(in the rows, 128 means zero)
Each path below is one point turned by a fixed rotation once a step. After each direction that follows a path, write how fast that rotation turns it, in degrees per step (0 if it stays still).
Each turn is a multiple of 5 degrees from 10 to 175, or 0.
Each row of a path follows its step; steps can be skipped.
path 1
step 3: [127 130 128 124 124 123 127 125 129 127 131 138 127 135 126 127 118 130
 135 125 130 121 139 134 131 132 114 123 127 126 138 125 123 125 126 126
 136 133 126]
step 4: [127 132 118 113 122 128 124 131 125 131 130 131 123 125 128 126 122 122
 130 129 122 128 129 122 129 117 118 132 136 127 124 128 129 120 130 124
 133 128 135]
step 6: [130 119 120 132 133 132 123 123 136 129 124 129 129 136 127 131 130 131
 137 129 130 116 137 122 128 132 128 133 129 122 124 133 118 129 125 119
 132 127 127]
step 7: [125 125 130 127 113 143 128 130 127 130 138 128 125 133 126 123 130 132
 131 126 127 122 137 130 125 127 123 130 130 131 123 134 126 133 125 129
 131 133 140]
step 8: [123 127 132 134 119 128 131 127 126 126 125 131 129 126 120 129 124 133
 133 118 132 127 127 128 127 123 114 125 126 121 128 134 133 117 137 126
 136 133 130]
step 11: [128 124 134 129 124 135 122 122 132 123 127 125 131 133 133 136 125 124
 142 128 130 123 132 131 124 134 129 122 130 128 125 136 132 125 128 121
 130 139 120]
step 12: [130 130 128 134 125 134 128 130 132 123 131 134 133 130 123 127 122 125
 137 131 120 127 142 126 126 131 123 141 130 121 133 135 130 124 123 126
 131 127 136]
step 13: [124 138 128 126 123 139 133 131 120 124 125 131 129 124 125 120 131 124
 132 120 132 122 128 129 122 124 115 133 126 133 123 126 135 129 125 121
 133 123 134]
step 14: [127 129 124 130 130 126 124 121 132 128 119 121 130 136 123 132 123 128
 131 121 143 128 130 131 129 123 114 132 126 128 128 121 133 126 134 118
 126 133 126]
Directions:
[131 126 129 129 130 125 127 126 131 125 128 131 129 126 126 128 127 128
 130 128 127 128 127 131 131 130 128 130 127 126 128 127 125 129 126 129
 131 126 129] : 120
path 2
step 0: [143 128 137 127 125 125 124 126 122 140 124 128 122 128 130 126 128 127
 122 137 124 136 132 130 130 130 121 125 125 121 127 132 124 129 134 123
 120 130 138]
step 1: [128 130 136 128 121 127 117 127 131 133 131 127 122 125 133 138 130 126
 133 133 127 138 142 130 129 136 127 126 132 125 121 121 136 125 131 129
 127 133 136]
step 2: [125 125 137 126 120 127 124 125 128 132 129 127 133 122 129 118 123 125
 122 130 124 146 132 125 134 136 121 131 130 128 131 134 133 118 129 129
 126 128 134]
step 4: [134 126 132 127 123 134 127 125 130 129 132 133 140 131 128 129 123 119
 137 134 133 142 133 118 124 128 129 131 134 133 128 130 129 126 125 137
 121 128 130]
step 5: [128 129 131 127 122 138 138 121 124 127 133 132 133 131 130 122 131 127
 128 121 138 132 133 120 125 133 134 140 129 118 127 130 131 122 124 124
 125 128 138]
step 8: [130 131 125 129 121 134 129 126 141 127 129 122 128 124 139 133 125 126
 123 134 127 132 134 127 125 130 132 138 121 127 118 128 120 131 127 119
 125 125 138]
step 9: [128 128 126 129 122 131 132 120 130 128 121 126 134 130 135 124 126 131
 126 134 118 139 127 131 129 133 119 133 125 128 127 116 131 140 132 120
 128 132 135]
step 10: [123 127 124 137 132 130 135 119 137 132 127 120 120 124 136 131 128 124
 135 131 117 145 131 132 125 131 131 128 128 128 129 129 129 127 130 120
 126 129 128]
step 14: [136 131 135 123 133 125 130 119 121 134 133 125 119 127 124 120 125 124
 131 119 130 133 132 123 135 127 127 134 130 134 121 136 129 133 127 122
 129 133 140]
Directions:
[126 130 129 127 130 129 126 125 128 127 130 129 129 131 127 129 129 127
 126 124 129 130 127 127 131 129 127 129 130 128 126 130 125 128 125 131
 125 130 127] : 35
[129 126 127 127 130 129 128 131 130 130 127 127 129 129 127 131 128 129
 130 126 128 130 126 129 126 125 125 125 128 126 130 126 129 129 127 129
 125 132 130] : 120
[127 130 127 128 128 127 127 126 128 130 128 132 127 128 127 129 130 127
 124 129 123 130 128 133 127 128 130 127 127 128 127 127 129 128 131 127
 126 128 127] : 35
